Named moves, each a turn or a mirror, and the order they were made in; the first pair answered
M (before |-> after):
[ -7  11  16   1 -20   5 -15  -4   4   2  -2  -7  11 -18   1 -20 -12   6] |-> [ -7   9   2  10  -4   1  -8  -7  -1  -4   5  -4   1 -32   2 -21  -5   4]
[-31  12   6 -14  -8   2 -38  -9   2  -9 -12  -3   8 -31  -9 -30 -12  10] |-> [-32  11   1  -6  -4   2 -35 -11  -1 -12  -6  -2   2 -41  -8 -34  -8   8]
[ 15   1  17   5  -6  -6   7   7  -4  24  -3  -9  41  29 -14   4 -14   7] |-> [ 19   1 -19  29  32 -11  17   1 -26   8  20   1  10 -12 -11  -7   6  -6]
[-25   6   5 -21 -11  25 -10  -2  20 -14  -3  -9 -26 -13   6 -10  11   1] |-> [-26   8   5 -22 -12  26 -11  -3  19 -13  -4  -9 -27 -11   5 -12  12   1]
F (before |-> after):
[  8  10   7   4  21  -7  20 -20 -14   5  15  -1  14  -6  -9  -2  -6 -14] |-> [  6  11   9   8  22  -6  20 -19 -13   1  14   0   9 -13  -9  -5  -3 -13]
[ -6  -2  53 -19 -12   6  -9  11   5   8 -13 -18  -1  41 -13  -1   0  20] |-> [-10  -1  59 -13  -9   5 -10  13   9 -10  -6 -21 -21  15 -10 -16   4  30]
[-25  -7   6  -6  -3   7 -28  -6  12   8  -7 -14  -5   5   8  -1   2  -3] |-> [-27  -6   9  -4  -3   8 -27  -7  13   6  -9 -16  -8   5   9  -2   4   1]
L (before |-> after):
[  4   5 -39  24  28  -7   6  -1 -24   7  22  10  11 -21  -2   2   7 -15] |-> [-30  14 -36  -1  11  14 -24 -17 -11  12   2   0  20 -19  -4  -8  -8 -16]
[  1  -8   7 -13 -23  -2   6   5  12   5  -6   0  -4  14  -3   3   9   1] |-> [  7 -10  10  -4 -23  -5   9   9  13   7  -1   0  -2   9  -4   1   9   6]
[  2 -14 -44 -16  22  21  -7   2 -27  18   9   4  33  12 -14   0   9 -22] |-> [ -8   3  -6  -5  -8  11 -28   3 -16  17  17   2  53 -13 -11 -34 -13  10]
[ -8   5 -31  -8  27  27   2 -25 -30  14  -2   4  10   2  -9 -15 -15  -2] |-> [  0  14  -4  11  12  12   2 -21 -25  12  10   7  26 -18 -12 -33 -25  19]

(2 to 3 moves a pair)
[  0 -12 -16  -8  20  22   2  -7 -10  -6   7  12   2  14 -10   7   3 -13] |-> [  5  -7 -11  11  25  14   5  -5 -15 -14  17  17   1 -13  -8  -8   2  -1]
L, M, L
[-15  -7   3  13   8  -4 -16  24   6 -11  17   6 -15 -36   5 -32 -25  24] |-> [-10  -9  17 -11 -16   0 -18  24  12  19  -3   2  27  20   2  -8 -43  19]
M, F
[13 -5  4 17 -3 -6  3 -2  5 10 10 -2 31 23  2  9  2 -8] |-> [  0  -7 -26  18  16   2   0  -8  -5   4  14   1  13   3   3   6  11 -19]
L, M
[ 14   7  11  -1 -11 -13   4  34   3   2  -2   7  -7  22   7  20  12  11] |-> [-18  12 -24 -13   3   4 -16  16  -2  -5  -7   7 -28  -4   7   7  11  -4]
M, L, M
[-19   7  -8 -16  -2  34  -9  -1  16   2 -13 -15 -23  -8  -6  -1  24   2] |-> [ -5  18  15  15 -13  11  -6   7  10   3   9 -12   1 -34  -7 -19  10  26]
F, M, L
[-12   5   6   4  -2  12 -13 -13  10  42  -3  10  -3   5   7  -1  -3   8] |-> [ 7 -4  0 15  8  2  9 -8  3 38  6 16 -7  7  5 12  7  5]
F, L, F
[ -5  13   8  30   4   2  22  -7 -13 -28  17   9 -12 -38 -11 -25   7  22] |-> [-33  19  18   1 -19  22  -9 -19   0 -19  -5   1   3 -22 -13 -29 -11  22]
L, L, M
[ 11  17   8   8  -8   2  -2   3   2   2   6   7  13   3  -1  -1 -13   4] |-> [  9  10  16  -4 -10   8  -2   7   9  -5   0   3  -1   9  -1   4  -7   5]
L, F, M
[  8  -6 -16  -4  35   3  -1 -11  -5  -8  -2  -6 -47 -12   5   7  17 -17] |-> [ 30  -3  -6   4  22  -2   9 -10 -13  25   0  -2  17  33  -3  25  -1 -16]
L, L, F
[-26  13   1  -5  -1  12 -15  -8   3  -9   2   0 -22 -32   6 -19   5   9] |-> [ 15  16  17  20  -7 -13   5   2  -7  13   9   8  33  -2   1  -4  -8  19]
F, L
[-12 -19 -35 -17   4  17 -11  -6   2   9  -5  -4   5  17   2  13  -7 -15] |-> [ 19 -22  -4  -3  -4  -2   7   8   2  12  -2  -3  22  35   2  21  -7   0]
L, L, M
[ -8   2 -29   0  18  19   6  -1  -8 -18  -6  10 -45 -23   1  22  19 -11] |-> [  7  10  48  -9 -36   1  -4  14  20  -2 -13   0   3  13  -4  18  -6  26]
L, L, M
[ 28  -4  -6  52  32 -14  27   6 -17 -19  21  20 -24 -55   6 -10  15  24] |-> [-40  -7  -9 -43  -6  48 -28 -22  10   7 -52  -6  -9  27   2  21 -10  -6]
L, M
[-20  -8 -23   1  28   7  -7 -11   1  -5  10   2 -13 -10   4  -1  18   2] |-> [-17  -8 -15 -13  12  11 -10 -11   3  15   2  -4  16  30  -1  14   6   0]
F, M
[ 28 -11  16  10   3 -15  24  11  -6 -24   2  -7 -27 -14  16  -3  16  15] |-> [ 20 -15  -4  -3  11  -3  23   5  -9 -21  -8  -7 -37   2  19  13  22  -2]
L, L, L
[  9   0  -8   6   4  -6   7   1 -13  17  14   0  25   4  -6   2  -2  -2] |-> [-14   6   1  -1  -4   2 -10  -4  -3   2  11  -4   9 -23  -2 -20  -7   7]
F, L, L
[  8   2 -14  32  24  -6  13 -11 -10   3  14  19   4 -16   0  -4   3  -3] |-> [17 -2  5 13  5 -1 16 -5 -2 16 -2 13 23 30  1 18  0 -5]
M, L
[-23 -14   5 -39  20   8  -2 -16   2 -11 -22  -3 -43 -18   0  -8  37 -20] |-> [ -3   3  58 -11 -20 -23  -7  -4   8   9  -6  -1  22 -24  -4 -35   4  21]
F, L
[  5 -11  13   8  -7 -13  10  15  -2  14  12  11  -5  -6  20 -12 -11  24] |-> [ 10 -20  -2   8   2 -10  17  17  -8  14  13  13 -11   2  22   0  -1  15]
L, L, L
[  1  15  21 -19 -11   2  -7   0   9  -4 -26  -6  30  12   5  -6 -11  12] |-> [ 34   8  14   6   9 -17  23  15  -1 -20  -7   0   6  -7   6  -4  11  11]
L, F
[  8   4  35   5 -10  -5   1   1  15 -17  -2  -8 -20 -14  -3 -12   2  12] |-> [ -9   4   6  -5   5   9  -8 -10  12 -20  -8 -11 -37 -22  -2 -10   7  -2]
L, L, M
[ 10 -13 -18   3  -3  -7  17  -3  -1  -5  13   5 -12   0  -5   7  10 -14] |-> [ -1  -9 -24  -9  -5   4   5  -7   2  -2   3   1 -13   3  -6   8   6 -20]
L, L, L
[-20   8 -56   4  11   7  -9 -26 -28  11   4   9  11  -4  -1  -1  -3 -20] |-> [-20  18  -7  12 -27  -7 -22 -20 -13  19   5   7  40 -13  -1 -23 -25  11]
L, M
[ 17   3 -18  23  10 -25  19  -5 -15  19  11   7  26  -4  -3 -11  -6  -1] |-> [-16   0 -39 -12  17   5   0 -21 -12  14 -12  -4   2   3  -4   1   1 -22]
F, L
[  4  12  34  -8 -16  10  -1   2  22  -8   7  14  11  -5  13 -31  -8  15] |-> [-17   7  13 -31  -7  31 -10  -8  20  -9  -6  11  -9   1  10 -21  -2  -4]
L, L, F
[-3 -3 -4  4 11 -1  6 -1  0 -3  6  3 -5 -9 -8  1  6 -5] |-> [ 6 -2 13  2  3 -3  9  4  3  0  0  2  3  8 -6  5  1 -1]
M, L
[-20   5  -2   5 -10  11 -14 -10 -27  11   2 -19  24  -5 -14   5 -39  -3] |-> [ 11  -1   8  23  -9  -5   9   3 -29  10  12 -14  32   5 -14  17 -34   2]
L, M
[ -5 -11 -30   9  23   0  -4  -5 -15   1   1   4  -6  15   3  15   8 -22] |-> [ -3   0  26  16 -18 -13 -17   4   6   8  -1  -3  23  18   1  -5 -14  12]
M, L
[-14   6  14  17 -24 -16 -10   6   6  16   2  -1  20 -18  -3 -39  -7  11] |-> [-38   3 -15  -4 -13   7 -18  -7  -2  14 -13  -6   6 -15  -3 -29  -3  -8]
M, L, L
[29 -5 -4 16 -4 -9 19 13 11  6  3 10 21 25 -3 12 -5 -1] |-> [-14   0 -20 -15  -9  15 -13  -6  16  11 -18   3  13  21  -1   3  -8 -12]
M, L
[ -6 -10   8 -26  -8  15  -8  -2   4   1 -28  -1  -4  28   3  17  15 -11] |-> [ 21 -17   9   4   6  -5  14  10  -2 -19  -6  10 -29   2   7  13  29   0]
L, L, F
[  9  -3  -1   0  11 -12  16 -21 -32  36 -15 -13  34  48 -14  25 -11 -13] |-> [-26  -5  39 -35 -15   7 -13 -19   3   6 -40 -26 -25  33  -8   7 -12   3]
F, L, M
[ 13  -3 -30   5  23   3  15   0 -14  10  13   2  14   8  -4   8   8 -16] |-> [-24   3 -25 -18   9  23 -17 -14  -2   9  -5  -5   8  -3  -4  -9  -4 -17]
F, L, F
[ 21   4  11  34  -2 -26  23  -5 -10  -2  25 -31  22 -42   2 -42 -11  24] |-> [ 23   1  30  20 -21 -20  17  -4  -5  14   4 -34  51   1  -2 -28 -24  24]
M, F
[ 13  -2   5   5   8  -8 -11  14  17  22   0  -2  23   4  12   1  -6  -4] |-> [ -8  -1 -13   0  18   3 -19   9  17   7   0  -3  -6 -21  15  -9   4 -12]
M, L, F
[-10   3  20 -11  -4  -3  11  -6 -15  21   3  -5  22   4  12   9 -28  -9] |-> [-20   2   2 -19   7   6   4 -11 -19  20  -2  -7   9   2  13  12 -24 -21]
L, M, L
[  6  18   5  31 -15  -9   0   6 -10   1  12   7  23 -30  -1 -26 -12  23] |-> [ 17  -2 -40  12  15   7  21   6 -21   4  -2   7   0  17  -2  19  12 -18]
M, L
[ 18   8   3  -9 -11 -18  16  -2  -8   9   6  -2   6  16   5  16 -12 -13] |-> [ -9  10 -17 -17   2  -5  -2 -11 -13   2   3  -7 -13  -9   4   0 -12 -25]
M, L, M
[-38   2  31 -30 -14  14   1   3  29 -27 -21 -10 -38  -7   5 -28  -8  17] |-> [-27  -4 -49  -8  42  12  22  -6  -6 -17  -4   6 -42 -17   4 -11  10 -20]
F, M
[  8   5  40   9 -28 -20   3   6  18   2   3   2  20  -2  -3  -7  -8  25] |-> [-23  13  10   3 -17   0 -17  -8  14  -5   2   1   2 -38  -1 -28  -6  14]
M, L, L
[-18   6   0 -22  -7  31 -28  -6  13  -6 -24  -3 -19  18 -20   4  -6  -2] |-> [  5   9  18  22  -2   4  -8   8  10 -24   9   5 -24 -32 -18 -20  -3  23]
F, M, L
[  6  10   4  17  -3 -10   2  -5  -7   5   6   6  21  -4   8 -10 -17  10] |-> [-13  11 -20   9   6   1  -2 -13  -7   3   3   3   6 -12   7 -14 -11  -3]
L, L, M
[-15   5  24  11 -22   2 -15   9  23  12  27 -10  34  46  20   0 -16   1] |-> [ -1 -13  17   3  -9   5   3  19  25  -6  26 -12 -11  56  21  25  12  -5]
F, L, M
[ -2   7 -14  27  24  -6  -1   2 -12  -6   6   6  -4 -44  -1 -12   2   5] |-> [-21  14  -7  13  12   2 -18  -5  -3  -5   1   3  -1 -44  -6 -24  -8   7]
L, L
[ 14  24  35  37  22 -42  21  -7 -18 -15  16  25 -14 -13   5 -13  -1  28] |-> [-31  33  36  -6  -9 -11 -20 -31  -4  18 -21  14  29  27   0 -10 -31  14]
L, L, F
[-10   4  22 -19 -15   8 -12   4   5   2 -16  -8   5  14   0   8  -2  -1] |-> [ 14  -2  20   5   7  -9  11  17  -3 -14   4  -3 -23 -10   4   7  16   5]
F, L
[-14  -2   1  -7  -3  19 -23 -11   2 -21  -5  -6 -31 -19   0   1  13   6] |-> [ 24 -10 -12   5  10   9   9  -1 -12  -1   4   2  -3  22  -2  36  21  -5]
F, L, L
[ -1   3  16   5 -10  -3 -10   1   8  -3  -2  -1   6 -12   3 -18 -10  19] |-> [  4   0 -17  17  15  -5  -2  -3  -8  -4   6   3  -1 -21   4 -13   1   2]
F, M
[-19   1  -3 -28  16  18  -6  -3 -10  -2  -5 -14 -11 -35   4 -10  12  -5] |-> [ -3  -6 -13 -20  27  12   9   5 -16  -5  -1 -10 -20 -33   6  -1  22 -10]
L, L
[ 15  -8  11 -16 -14   0   7  -9  -7  28 -10  15  49  54  -6  18 -18   6] |-> [  5 -24 -33 -25  20  16  20  -6 -14  -3 -13  14 -28  39  -2  33  19 -23]
F, L, F
[ 39 -22  11  31  19 -25  37  30  -4 -28  18   6 -36  -7  10  13  35  13] |-> [  5 -25  21 -31 -14  12   6  16  18  -4 -33 -14 -16  64  10  39  19  -1]
M, L
[-12  -5   1 -10   6   3  -5   2   4 -18   1  -1 -32 -21   1  -1   1   6] |-> [ -7  -6  27 -19 -15   1  -6   8  14 -11  -6  -6 -16   1  -1   1  -9  17]
L, M
[-37   4 -12 -43   2  32 -11 -11   8  13  -9   0 -23 -15  -6   6   6 -10] |-> [ 15   8 -27  17  27  -4  27   1 -19  25  28  16  14 -27  -8   6   8  -5]
L, F, M
[  0   0 -34  25  27  -9   8 -16 -19   7  14   7  17 -28  -3 -11   8  -2] |-> [ -9   5  13  17  -1 -10  -6  -8   1 -12  10   2   1 -43   1 -31   1  24]
F, M, F
[ 18  -8 -24   6  14   0  21   6 -12   4  -1  10   3  17   7  19  14 -16] |-> [ -7  -2 -28 -17   5  16   1  -4  -2   6 -15   5   6  22   5  17   6 -23]
L, L, L
[-24  11  16 -18  -2  -2 -30   3   7 -12 -12  -9  -5 -10 -14   2   3   4] |-> [  3   5  -5  -5  12 -13  -6   5 -10   9 -11  -1  27  21 -15  26   7  -9]
M, L, F
[-38   9  -1 -33  -2  11 -13 -27  21  10 -12 -16  23   5  13  -5 -11 -16] |-> [  9   6  50  -7 -13 -22  17   2  29  -1   8  -9  25   3  16  -8  -9  13]
F, L, M
[-18   7  -9  -2 -16  19  10   4  -2  11  10  29  24   3 -20  18 -23  19] |-> [-11   0   5 -15 -22  21  13  11   8   2  -1  27   8  18 -20  27 -14  23]
F, L, M
[ 21  -3  24  21  -6  -6   6  20   2   9   8   8 -26  29   8  10  20  11] |-> [-18   3  10  -8 -16  17 -26   4  10  18 -13   1 -22  37   8   7   9  -2]
M, F, L
[ -9   0   2   2  15  -1  -3  10   5   6 -30   0  21  20  -2  16  -7 -28] |-> [ -4   4  -2  31  23 -19   7  11  -4  -6 -10  12  13 -24  -2  -5  -4 -14]
L, M
[  1  11  18  10  -9 -10  -8  -1   5   6  10  -2  21 -23  -1 -25  -8  19] |-> [  5  -5  16   5   2  -8   6  11  11 -16   9  -7 -29 -22   1 -13  15  16]
L, M, F
[ -5  14  18   4 -11   2 -24   8  13 -11   2   2  -2  -6  -9 -17   1  16] |-> [ -1   8  -5 -12   1   9 -17   3   5   9  -9   2  13  31 -11  12   6  -6]
F, L, L
[ 17 -26 -33   8   3  20  -8 -19 -22   7  -1   6  18   5  -1   4   7 -25] |-> [  1 -25  -6  12  -6  17 -17 -12  -9 -20   7   4 -21 -34   6 -26  11  -3]
M, F
[-27 -12  21  -2 -20   8  -5  -1  10  -6 -29 -16 -34  34  -1  -7  19   8] |-> [  6 -14  11  18 -10  -9  20   9  -7  14 -14  -7   5  59  -3  15  19   3]
L, M, F
[ -1   4 -21  -8  12   6  12  24  -3 -42  -2   3 -26 -35 -16 -12   2  -1] |-> [  0  16 -34  12  15   0   8  16 -17 -22   7   7  15 -39 -18 -22 -14   0]
F, L, M
[-34   4 -14   6   8   8 -24 -12   0 -26   5  -2 -47 -56   1 -26   4   4] |-> [-36   8  31 -30 -38  17 -35 -11  20   6 -26 -15  11  13  -5  -9 -24  12]
M, F
[ -6  16   5  -6  -9  -5   0  -5  -2  20 -11  -3  29  19  -2  13 -15 -10] |-> [  4   4 -19  -2  16  -3  19  -1  -8   8  -8   2  -4  14   4  27   6 -24]
F, L, F
[ 20  16  -2  18  16 -12   8  -9 -25  -5  11  15   1 -30  -1   1   3  -1] |-> [  1  28  15   8   0  -7 -16 -20 -14  -1   4  10  11 -37  -2 -16 -13   7]
L, L
[-14  -8  -3 -35 -26   6   0   2  23  18 -16  -8  23  25   1  18 -17  -1] |-> [  6  -6 -29  18  10 -19  21   8   1  -4  25   7  -4 -42   3  -6   2   3]
M, L, L
[ 12   9  -8  13   5  -8   8  -3 -11  -4   2   7   9 -18   1   0   1   7] |-> [ 10   4  -4   6   2  -7   7   0  -6 -16  -1   8 -16 -19   3   5  10   9]
M, L, F
[-11   6  14  -6 -15 -12  -1  -6  -1  27  -7  -3  46  13 -11   0 -12   6] |-> [-26   7 -24  -6  11  -3  -6 -17 -16  25  -1   1  28 -14 -12  -7  -4 -13]
M, F, L
[-18  15  -5  -9  -1   4 -12 -21   0  12  -9   4  21 -13  -3  -9 -28  -3] |-> [ 13   8  19  17  -1 -19  13  -4   2  -3   7   7  10 -28   0 -12 -18  19]
L, M, F
[  5   0 -10 -25  -1   3 -13 -28   2   8 -25   4 -12   3   1   8  -1 -33] |-> [ 21   8  -5  19   5 -24   0 -24 -12   7   1  13   5 -31   0 -14  -4 -16]
L, F, M
[  8 -20  23  13 -36 -23   6   0   4 -18  23   6  -9 -26 -11  -9   2  23] |-> [-22 -17  -7  -4 -25   0 -14 -22  -2 -19  12   7 -28 -37 -10 -16   3   4]
L, L, M
[ -4 -13 -14  -7   0  21 -23   0   7   7 -20 -20 -19  17  -2  15  13 -11] |-> [ -2 -15 -20   0   8  20 -22   1   8   0 -12 -18 -32  -2  -1   9  14 -10]
M, F
[ 15  -5 -19  27  18   0  15   0  -2  24  13   8  15  -3   2   8   3  -5] |-> [-16   0 -28   2  13  20 -12 -13   1  27  -4   2  12  -4  -2  -1  -3 -16]
L, M
[  8   2  48  -3 -27   1 -16   7  11  -5  -4   8  -9  -4  18 -21  -5  40] |-> [  3  -3  16 -30 -19  19 -14  -1   4  15 -26   8  10  48  14  15  -5   9]
F, L, L
[ 25 -11 -16  12  11 -25  37  17  -1 -11   8   6 -17   0  25   3  38  19] |-> [  4 -14 -39  -2  19  -8  28   6  -5 -13  -4   2 -31   0  22   6  42   2]
M, L, M
[ 14  -2   3  16   6 -15  14   8  -7  -4  12   5   3 -14   4  -7   5   4] |-> [  4   3  12   8  -7  -8   1   3  -2  10   2   1  27   1   1 -10  -8   6]
F, L, L
[ 21   5  -8  24   2 -14   3  -4 -20  40  14   7  65  11  -4   2 -17   6] |-> [ 14   7 -15  46  23 -20   8  -2 -22   6  31  11  22 -46  -2 -22  -3  10]
M, F
[ 18   4   4  11   3  -9   8  -3 -12  11   8   5  35  -1  -3   1  -3  -2] |-> [ -4  -5 -23  -4  19   9  -1  -8  -9  -7   1  -1 -12 -13   0   4  11 -17]
F, L, F
[ -4  -1  -4 -15  -3  12  -8  -4   7 -15 -18 -10 -13  11   8   2  -6  -4] |-> [  5   8  14   4  -9  -4  -8   1   6 -13  -7  -6   5  -8  10 -16 -17  16]
M, F, L
[  3  -9 -10   0  -3  -3 -23  16   0  33 -14  -8  21  13  -1  27 -20  -4] |-> [ 17 -13 -26  16  19 -12  -4  20 -11  25  -1  -3   7   1  -2  28  -8  -8]
L, L, M
[  8  19 -10   4  31  12  28  28   2  -9  21  10 -25 -28   8   5  30 -14] |-> [  1  30  14   8  10   5  13  28  10 -10  25  10 -10 -45   7 -18  13  10]
L, L
[-17   9  22 -20 -26  -1 -16   4  26  25 -10 -13  46  45  -3  -4 -16  13] |-> [-49  15 -45  -4  22   9 -27 -17   5  -1   8  -4  -2 -33   1 -35  -1  -8]
M, L
[-13 -11 -18 -36  14  11  -2  -5  -3  15 -30  -2 -12  37   3  26   1 -23] |-> [ 17  -9  45  -1  -7 -24  14  19  11 -18  -1   1 -27  -6   6  -4   2  27]
F, M, L
[ 11  -4 -10 -36  24  11  16   3  17  -8 -16 -13 -14  56   1  35  14 -12] |-> [-24  26  31 -33 -16   9 -28 -10  33   0 -15 -19  23  12  -3 -18 -23  23]
M, L, F
[ -4  -6   0 -18 -11  11  -5  -1  12   4 -18 -15  -8  30  12  12 -10   2] |-> [  8 -11   3   6   5  -2  17   5   7 -16   0 -10 -34   3  18   8   6   7]
L, L, F
[-35   1  -9  16  -2  -5   0   0  -1  14  -1   6  -8 -34 -20 -30 -35  -9] |-> [-14  -7  24   1 -24  -9   9  11   9  28 -16   2  16  18 -19  -3 -38  -5]
L, M
[ -6   0 -21   1   2   6  10 -17  11  -8  -1 -11 -19   3   5   7  -2   4] |-> [  7  -4 -12   3  -2   0  21  -9  15  -3  -3 -12 -10  18   7  14  -2   4]
M, L, L
